In the rows, zero is written as 128.
Rotation paths and how fast each direction turns (degrees each step):
Each turn is a multiple of 5 degrees from 10 to 175, or 0.
Each row of a path follows its step; steps can be skipped.
Path 1:
step 11: [121 126 128 139 124 131 133 122 125 131 124 128 128 118 134 126 132 143
 135 123 134 126 120 136 133 130 126 126 135 116 136 132 127 128 124 132
 130 123 129 127 137 129 134 125 144 122 126 128 137 137 141 127 135 111
 127 139 128 131 125 115 114 126 117 137 155 140 139 133 122 127 127 134
 132]
step 14: [126 138 132 137 130 136 134 126 128 123 138 129 134 131 113 126 107 139
 118 135 137 115 127 116 122 133 122 117 125 127 133 139 124 129 125 134
 135 123 132 132 116 133 144 118 129 119 120 110 130 123 133 123 132 126
 130 129 125 125 125 114 119 122 129 121 128 134 130 130 115 125 136 127
 121]
step 32: [120 124 137 124 132 127 125 131 143 138 130 126 141 130 129 123 130 129
 127 143 121 134 126 124 134 121 126 112 136 132 133 126 110 126 126 125
 128 143 137 123 126 147 136 114 119 124 129 117 127 123 129 119 127 124
 127 134 117 131 128 133 118 122 124 126 128 122 132 123 116 131 130 134
 111]
step 33: [131 126 123 132 128 134 116 119 124 135 130 130 132 119 104 117 121 134
 133 142 131 142 124 126 122 125 126 117 125 125 137 135 122 135 128 132
 143 130 138 128 125 130 143 116 122 135 119 135 136 140 140 118 132 128
 127 133 125 120 124 129 130 136 125 123 132 125 134 119 114 128 131 136
 128]
step 36: [129 132 126 133 126 130 127 126 119 121 130 140 124 123 129 118 116 123
 130 134 128 114 137 126 117 116 130 130 141 114 125 137 130 128 136 119
 125 144 133 122 133 133 128 117 121 123 121 132 125 124 142 131 125 123
 112 128 121 131 133 125 112 132 133 133 117 115 129 117 117 115 134 124
 124]
step 37: [125 138 117 129 128 139 124 128 117 115 132 122 125 135 128 123 127 132
 130 133 130 119 125 126 129 120 133 137 124 124 133 145 136 146 126 125
 135 127 132 142 129 129 141 115 135 138 124 125 131 114 127 141 137 126
 119 125 125 117 127 122 128 120 126 138 121 126 129 108 129 125 126 132
 116]
step 38: [119 133 115 122 123 140 139 134 119 132 115 126 133 123 133 122 133 140
 123 124 131 122 112 148 127 131 132 129 134 129 142 133 129 126 129 134
 119 125 123 136 134 140 115 121 129 135 128 118 124 125 130 136 132 121
 136 134 115 122 130 125 129 131 127 137 123 128 138 114 129 133 115 124
 118]
step 39: [115 118 117 130 121 136 139 144 115 129 121 138 134 110 133 124 132 136
 126 123 129 127 124 132 133 122 124 108 117 127 127 133 123 127 135 123
 124 128 126 129 119 135 124 124 119 133 133 125 124 136 141 129 128 127
 119 118 130 137 122 128 118 125 110 130 119 117 127 129 133 122 119 132
 123]
Speeds:
[127 130 127 130 127 128 127 125 126 127 128 128 130 126 128 130 130 127
 128 126 131 127 125 129 125 127 127 132 130 128 128 127 124 127 127 126
 127 130 128 130 126 130 129 130 130 126 128 132 127 127 132 126 125 127
 128 128 127 128 127 126 129 133 132 128 128 128 129 128 129 135 129 128
 128]	160
[128 127 128 128 125 123 130 130 131 127 126 132 125 130 127 126 128 127
 127 129 127 133 128 130 126 131 129 125 127 131 126 132 127 130 128 130
 127 127 131 131 128 128 132 129 128 125 129 127 126 131 129 126 127 127
 129 127 129 129 128 128 129 126 132 128 127 128 129 128 126 131 129 129
 125]	40
[130 125 129 124 126 131 128 128 126 130 125 127 127 128 126 129 127 126
 127 126 125 125 131 129 127 129 129 125 129 132 129 127 127 128 125 129
 128 127 129 127 130 132 128 130 131 127 130 129 127 129 128 127 129 132
 127 130 130 131 127 128 125 129 128 130 128 126 128 127 133 128 127 127
 127]	95
[127 129 131 128 127 128 129 127 128 131 128 127 127 124 125 126 125 127
 130 131 123 123 130 128 130 128 126 129 128 130 130 124 129 132 128 129
 128 127 126 129 127 126 128 127 125 125 128 129 129 127 131 129 128 127
 128 128 128 127 128 125 129 125 132 127 130 128 127 126 126 130 131 126
 129]	35
[129 127 127 128 126 128 127 130 127 129 130 128 128 129 130 128 125 126
 126 131 129 125 125 129 129 126 128 125 126 125 126 128 126 124 125 129
 122 130 129 127 128 127 129 128 127 127 130 123 129 125 129 129 130 126
 127 129 129 127 125 131 127 128 130 130 129 129 125 129 130 129 132 126
 127]	160
[130 129 130 129 130 126 131 130 127 126 127 128 128 125 126 127 128 128
 131 124 126 129 129 127 128 127 125 127 128 130 128 128 128 126 131 127
 127 131 124 129 127 127 126 129 129 125 135 128 125 128 126 128 130 126
 127 129 129 126 127 129 127 130 128 128 124 126 126 130 127 127 129 130
 132]	80
Path 2:
step 9: [125 131 129 142 121 141 125 135 133 118 135 128 133 132 113 115 142 139
 134 126 135 116 138 115 121 122 125 114 115 125 124 125 124 126 119 126
 117 131 127 126 130 123 122 136 125 139 126 130 145 129 132 130 138 127
 129 117 144 130 131 129 127 140 122 134 120 125 130 123 120 125 139 139
 133]
step 11: [130 127 113 125 113 112 121 119 129 132 122 121 132 130 130 120 124 125
 121 118 135 116 120 135 123 125 128 123 122 130 114 115 125 116 121 128
 125 131 129 109 122 129 122 134 129 129 136 137 133 132 123 126 140 127
 134 139 137 134 148 133 131 120 112 127 138 126 126 127 137 130 139 129
 128]
step 14: [132 135 114 140 130 135 130 131 131 131 125 109 126 117 126 132 128 135
 129 121 140 129 122 135 131 102 133 125 123 118 132 128 124 115 117 124
 127 124 131 119 131 135 121 139 131 119 134 142 135 139 135 128 140 135
 123 123 139 131 129 133 134 123 128 131 129 119 122 115 132 135 127 142
 129]
step 21: [129 125 121 128 123 133 142 128 124 132 126 125 137 138 125 122 137 119
 131 128 138 124 122 115 127 136 122 124 117 135 130 123 112 116 123 134
 107 132 120 116 136 134 116 125 115 137 127 128 130 123 126 130 127 129
 135 131 151 122 131 129 122 132 132 138 130 121 127 119 138 130 144 132
 131]
step 23: [134 140 118 124 124 124 116 122 127 127 130 115 131 126 128 124 144 142
 121 120 134 122 133 140 124 115 129 123 120 117 122 110 133 129 121 135
 123 122 127 116 131 134 123 127 134 125 119 142 131 135 138 124 129 128
 125 124 142 127 127 140 146 126 128 132 139 118 122 135 139 123 130 135
 128]
step 25: [126 121 133 141 128 126 130 123 138 130 129 135 143 135 140 117 129 125
 120 125 138 135 121 144 127 124 125 120 117 129 132 132 124 126 120 133
 129 115 122 126 133 129 115 137 122 125 127 112 130 132 138 135 138 134
 118 139 142 141 129 128 128 120 131 133 134 119 131 116 140 142 138 132
 126]
step 30: [118 123 130 121 124 131 135 140 125 123 124 135 130 127 119 122 143 116
 119 123 133 124 120 127 133 136 122 116 117 125 124 130 130 138 112 128
 111 136 130 117 133 123 126 135 132 128 131 136 133 126 132 124 133 128
 133 138 140 142 125 139 119 127 117 141 132 120 128 118 135 133 146 131
 142]
step 40: [118 148 128 141 123 134 117 129 125 127 131 123 136 130 123 116 137 126
 134 116 134 124 141 126 128 127 114 135 118 130 129 119 116 129 120 136
 118 133 132 115 133 124 125 130 129 127 132 129 126 130 133 142 136 133
 141 117 131 127 130 131 121 143 114 130 141 129 125 128 123 136 142 135
 139]
Speeds:
[128 130 130 129 126 126 124 130 133 125 130 127 126 126 127 127 128 131
 126 129 125 130 124 127 129 130 128 130 127 128 125 130 128 132 125 129
 129 132 130 127 128 125 131 127 127 128 127 128 127 128 130 129 126 126
 126 128 130 126 129 130 130 128 128 126 130 129 128 130 131 126 130 130
 131]	100
[129 128 126 125 126 126 131 130 131 127 128 131 125 130 125 128 128 127
 130 128 128 128 129 129 125 126 128 129 126 129 129 129 127 127 129 128
 129 130 127 128 131 131 130 127 130 125 129 126 130 130 129 131 127 129
 129 130 130 125 127 126 133 127 129 130 127 129 126 127 131 127 129 131
 123]	10
[128 128 125 129 126 129 127 131 125 125 126 128 128 125 128 130 131 131
 129 130 130 129 130 130 126 130 128 127 130 124 130 126 130 127 127 127
 129 131 133 129 129 129 127 125 127 122 130 130 129 125 131 129 132 129
 129 124 127 126 128 128 127 127 125 129 128 128 127 128 129 128 127 127
 128]	85
[128 129 130 127 130 128 126 127 128 128 123 126 129 126 129 128 128 129
 126 128 130 125 128 127 129 128 131 128 128 125 125 128 128 128 131 130
 125 131 130 129 131 129 131 129 128 127 131 128 122 129 122 125 130 129
 128 130 129 126 126 127 130 128 126 130 127 126 126 126 129 129 127 131
 129]	115
Path 3:
step 1: [134 116 129 135 127 152 133 138 119 139 128 120 129 109 133 130 128 124
 122 136 136 127 121 117 121 102 139 128 136 122 115 140 115 114 136 128
 121 126 127 129 130 124 131 124 126 117 129 129 138 120 130 139 137 127
 128 114 125 132 129 130 123 136 125 137 128 127 130 127 126 128 118 124
 129]
step 10: [121 129 125 125 121 122 123 131 130 128 115 127 127 132 125 130 125 111
 131 134 116 110 139 128 137 132 121 131 139 130 133 120 137 137 125 112
 130 131 135 125 129 127 134 114 129 145 104 122 127 141 137 126 113 135
 123 136 123 123 126 115 136 123 119 140 134 130 134 130 137 136 140 133
 131]
step 12: [142 119 118 135 129 127 135 137 117 133 125 136 132 131 135 122 113 121
 123 135 129 119 126 121 114 126 128 125 139 135 126 119 125 112 144 137
 136 132 123 137 127 123 117 130 130 135 113 123 141 125 121 138 146 123
 131 133 120 137 125 129 124 142 128 131 128 122 119 139 138 144 131 123
 128]
step 13: [125 128 129 129 148 127 122 123 138 134 121 133 131 129 114 113 129 123
 119 150 127 127 137 117 121 115 138 136 133 114 119 133 136 123 124 119
 125 130 130 111 135 130 125 129 138 126 130 123 125 129 110 124 124 122
 125 132 132 118 118 119 126 124 127 129 125 120 146 135 141 134 118 126
 132]
step 14: [128 120 142 131 137 126 122 124 125 128 140 132 123 125 132 124 137 140
 133 136 143 111 127 131 118 131 134 122 131 132 118 140 134 143 131 133
 139 116 111 126 115 119 136 134 125 127 125 143 141 128 134 122 124 137
 130 140 131 136 137 115 125 122 127 146 129 121 129 135 121 128 120 137
 135]
step 15: [136 127 126 121 108 127 126 119 138 147 118 121 116 128 146 128 130 119
 129 133 134 116 129 112 124 137 138 133 128 140 130 134 134 125 141 131
 126 137 128 129 128 127 129 115 134 123 123 134 132 125 139 118 117 119
 114 129 125 137 124 116 129 134 129 114 137 140 129 128 142 125 126 123
 126]
step 17: [133 141 124 128 136 136 136 131 128 122 122 139 130 118 130 136 126 124
 126 148 121 122 140 120 144 142 125 123 121 134 124 134 122 137 130 134
 136 130 120 138 128 132 135 132 131 131 126 132 132 136 142 134 139 126
 123 130 123 130 119 122 113 134 105 144 122 122 132 123 126 146 134 128
 124]
step 25: [148 118 123 133 119 118 130 111 122 132 128 128 128 124 118 125 136 123
 133 134 121 119 130 132 129 141 139 119 115 119 126 140 134 139 132 132
 133 123 112 118 126 128 119 133 134 150 124 125 135 131 127 129 126 134
 126 127 138 123 127 113 140 122 130 138 130 125 126 135 134 146 125 140
 119]
Speeds:
[131 127 129 127 131 128 128 132 125 125 125 128 127 128 131 128 126 127
 130 130 129 129 129 128 124 128 132 126 126 128 131 128 130 126 125 129
 127 128 124 126 126 125 129 131 128 128 128 128 127 126 127 128 128 128
 125 127 126 125 127 131 128 125 133 129 128 128 130 129 129 128 126 128
 130]	55
[128 127 130 131 130 128 128 125 128 128 126 131 124 129 128 127 130 129
 126 129 127 126 130 128 125 125 124 128 130 131 132 127 128 128 126 126
 130 125 128 127 127 128 128 128 125 133 128 128 128 127 126 124 127 125
 126 127 129 133 127 128 128 130 128 128 126 127 127 130 131 129 129 128
 132]	20
[129 126 128 130 128 128 128 130 128 128 129 132 130 128 123 126 128 130
 128 128 130 130 131 131 129 130 131 129 128 131 128 129 130 128 124 127
 129 128 131 123 128 128 126 129 127 128 127 129 129 133 129 129 127 126
 129 127 128 128 128 127 126 122 127 126 126 130 126 126 129 126 127 131
 129]	130
[128 125 128 128 130 127 128 128 128 127 132 128 126 128 126 133 129 127
 127 130 126 128 130 129 126 129 128 130 127 126 126 130 127 132 125 130
 130 129 130 125 128 128 132 126 131 131 127 129 125 127 127 129 126 126
 130 129 129 127 126 127 127 127 128 132 133 129 127 127 126 130 131 125
 128]	95
[124 124 128 128 130 127 130 127 127 128 129 130 127 130 130 127 129 124
 126 124 127 129 124 127 127 130 131 128 129 128 130 128 125 127 128 128
 130 131 127 131 130 127 126 127 130 126 129 132 128 129 129 127 131 126
 127 126 126 128 128 125 128 127 130 125 130 128 125 128 130 125 129 125
 130]	95
Path 4:
step 3: [133 130 136 117 132 120 136 127 123 128 136 134 138 127 118 140 134 143
 142 135 128 125 138 129 138 118 131 142 131 123 131 133 126 132 142 112
 128 129 131 134 129 118 118 124 153 125 128 129 118 130 118 122 119 124
 130 127 138 125 134 123 134 132 126 114 134 138 126 119 143 124 128 122
 134]
step 7: [121 132 140 122 133 131 129 110 118 145 118 129 125 129 125 137 116 119
 131 127 124 126 123 117 139 124 126 117 125 138 134 136 128 134 132 127
 123 129 122 132 119 134 144 122 144 124 120 125 120 139 123 126 123 135
 134 128 134 126 124 136 122 126 120 132 130 122 115 147 116 129 137 132
 139]
step 15: [133 130 142 124 138 131 127 133 125 146 132 125 151 125 118 131 130 145
 118 134 129 129 123 130 139 113 126 125 131 133 116 125 130 116 132 122
 128 130 131 136 111 132 126 128 135 120 120 124 120 131 123 122 132 125
 126 136 126 133 131 129 116 127 115 126 118 131 119 134 114 122 113 134
 134]
step 19: [118 129 131 129 127 128 125 130 125 136 128 128 132 117 121 148 118 126
 131 127 119 128 131 112 133 132 134 132 120 134 117 148 112 120 128 122
 122 136 133 121 130 118 132 135 137 129 125 112 135 132 129 120 134 122
 120 125 132 120 120 118 139 138 124 120 134 129 126 144 138 141 135 120
 130]
step 23: [129 138 132 110 138 122 139 122 127 135 122 128 137 124 118 129 134 128
 126 138 142 138 126 118 124 141 126 140 125 129 131 128 130 126 125 123
 135 145 133 134 122 131 118 127 140 109 132 134 138 126 118 118 121 137
 128 128 130 129 142 126 119 119 119 127 132 125 113 127 119 130 134 117
 142]
step 31: [116 132 131 127 130 135 140 141 134 136 136 121 134 112 128 120 125 127
 120 129 135 126 126 109 128 137 125 143 121 120 122 130 117 125 131 125
 125 132 136 118 106 127 126 137 130 122 129 122 132 138 132 120 116 120
 126 141 131 141 123 141 121 122 128 142 128 130 124 128 130 141 122 122
 131]
step 33: [120 115 143 129 135 132 134 135 119 123 126 123 131 127 120 142 121 125
 134 122 131 125 126 134 133 126 128 112 127 137 134 119 124 123 146 120
 121 126 133 130 129 111 136 115 146 131 112 122 129 126 128 135 131 121
 135 129 127 123 142 126 132 135 132 130 127 145 135 137 133 116 135 123
 131]
step 40: [119 127 119 121 141 120 138 114 116 144 129 127 135 133 128 132 137 144
 123 123 121 134 129 122 127 121 132 121 124 139 115 129 129 128 129 113
 119 140 135 125 126 139 127 132 124 110 123 123 126 139 115 132 118 137
 137 115 128 122 116 130 125 130 137 126 127 128 120 122 130 127 137 132
 135]
Speeds:
[131 127 128 128 126 130 128 124 130 133 128 128 128 130 129 127 129 131
 129 124 129 130 126 128 129 129 129 131 128 130 127 128 127 130 127 124
 131 128 126 126 125 129 127 128 127 125 128 131 128 130 129 127 129 128
 132 129 128 132 131 129 123 128 128 128 128 125 126 128 129 126 127 129
 128]	130
[127 125 132 129 127 129 128 131 130 124 128 129 122 130 126 128 130 128
 130 126 129 130 129 126 130 131 129 131 130 132 127 131 129 126 131 129
 127 128 130 128 127 129 125 130 131 128 128 128 125 125 128 127 130 125
 131 128 128 126 129 127 131 127 130 130 126 128 128 128 130 129 128 125
 127]	130
[130 130 132 130 129 132 127 129 127 126 127 127 131 129 126 129 125 126
 126 129 129 126 131 129 130 129 129 127 127 127 128 128 128 131 129 129
 132 129 130 128 125 128 126 127 129 124 130 130 130 128 127 126 127 128
 127 129 130 127 131 129 129 125 130 133 131 130 129 125 130 129 127 131
 127]	140
Path 5:
step 3: [127 120 122 141 134 129 125 126 133 126 143 137 136 145 137 133 125 129
 126 119 132 136 131 138 135 131 126 128 123 128 131 131 136 125 119 134
 150 120 140 117 131 138 133 125 127 118 128 131 133 117 128 132 132 117
 116 128 110 140 126 127 136 121 140 110 121 118 128 119 118 132 139 121
 128]
step 5: [130 136 129 129 132 114 111 115 133 116 130 129 133 131 138 135 123 126
 111 119 120 126 116 142 134 118 126 134 117 137 138 114 126 135 137 131
 127 137 132 119 141 129 137 114 133 124 133 115 125 120 133 134 130 127
 122 117 122 133 129 112 145 129 128 129 135 129 133 124 131 122 141 129
 123]
step 15: [127 128 132 112 131 134 136 119 128 128 132 130 134 114 117 137 134 138
 129 136 117 129 128 126 130 131 135 141 130 129 122 123 118 129 132 125
 129 126 132 125 125 126 127 138 135 122 129 114 127 119 117 125 130 117
 126 133 125 138 128 128 121 120 109 116 141 121 124 145 146 130 118 103
 127]
step 16: [126 132 127 122 134 121 128 116 118 127 120 141 131 117 119 125 121 131
 127 126 125 142 119 126 142 125 121 138 111 123 136 136 124 134 131 124
 123 120 125 120 138 132 128 133 136 142 123 134 132 112 130 129 131 126
 133 111 142 127 127 124 149 124 125 131 140 117 128 121 141 133 126 114
 120]
step 18: [129 114 120 136 117 135 134 121 127 138 136 137 125 134 150 131 140 131
 129 130 127 140 123 123 128 122 124 126 111 140 133 134 129 118 140 132
 121 123 115 120 127 131 120 130 127 137 128 144 126 126 129 118 132 113
 135 115 123 121 122 124 127 112 126 132 140 123 131 130 124 138 133 116
 120]
step 29: [124 120 144 126 126 138 134 122 115 131 136 125 130 128 130 126 128 132
 137 129 121 156 142 123 124 133 118 120 136 134 129 136 127 124 121 126
 130 119 133 137 115 133 129 127 124 134 137 129 123 140 140 126 116 117
 138 112 123 119 119 130 123 122 127 116 118 125 122 141 134 143 135 125
 120]
step 38: [134 118 120 121 139 126 125 136 126 126 136 137 117 137 129 132 132 108
 131 137 105 126 141 136 121 122 124 136 133 137 134 133 124 139 136 134
 128 128 116 123 126 117 133 114 113 127 132 127 126 134 114 134 143 136
 122 133 127 128 122 131 143 127 119 136 121 128 132 128 120 134 129 136
 128]
step 40: [136 111 137 123 117 123 125 121 134 131 134 121 112 127 132 137 129 123
 127 131 125 140 130 123 130 129 136 127 143 128 139 133 108 127 118 127
 124 122 126 123 127 125 139 113 119 115 143 120 130 149 132 132 127 121
 115 132 124 131 131 136 127 132 120 121 116 128 132 144 127 118 125 132
 126]
Speeds:
[130 130 125 127 125 133 125 128 127 129 126 129 127 129 129 126 130 130
 129 125 124 130 129 130 129 126 129 131 127 125 128 129 127 129 131 129
 130 125 128 124 128 129 129 131 128 126 130 132 130 127 123 128 126 128
 126 128 129 127 128 127 127 128 129 131 127 127 128 130 129 126 126 128
 125]	20
[123 127 125 133 127 127 131 130 129 130 127 130 130 128 128 128 126 128
 128 128 126 131 131 131 128 129 128 127 132 128 129 124 127 128 126 125
 126 125 130 127 128 124 128 131 128 127 127 125 128 125 124 125 127 129
 128 128 127 130 129 128 128 127 130 126 130 129 130 127 127 126 127 128
 128]	65
[129 128 133 128 130 129 130 126 130 127 128 125 130 130 128 127 131 129
 130 124 128 125 133 130 127 129 130 128 130 128 130 127 129 130 127 129
 127 128 130 127 126 127 132 126 126 125 129 131 129 130 128 128 128 130
 129 126 128 129 130 126 132 126 127 128 125 129 132 125 128 128 129 128
 127]	10
[129 126 129 128 128 127 127 128 128 129 127 131 127 127 129 131 130 124
 129 128 128 126 130 126 127 127 130 127 130 126 128 128 134 124 129 127
 125 128 127 128 122 125 129 130 127 132 129 129 130 124 126 129 128 124
 130 127 128 126 128 128 126 126 130 131 127 127 126 126 128 131 130 129
 127]	40
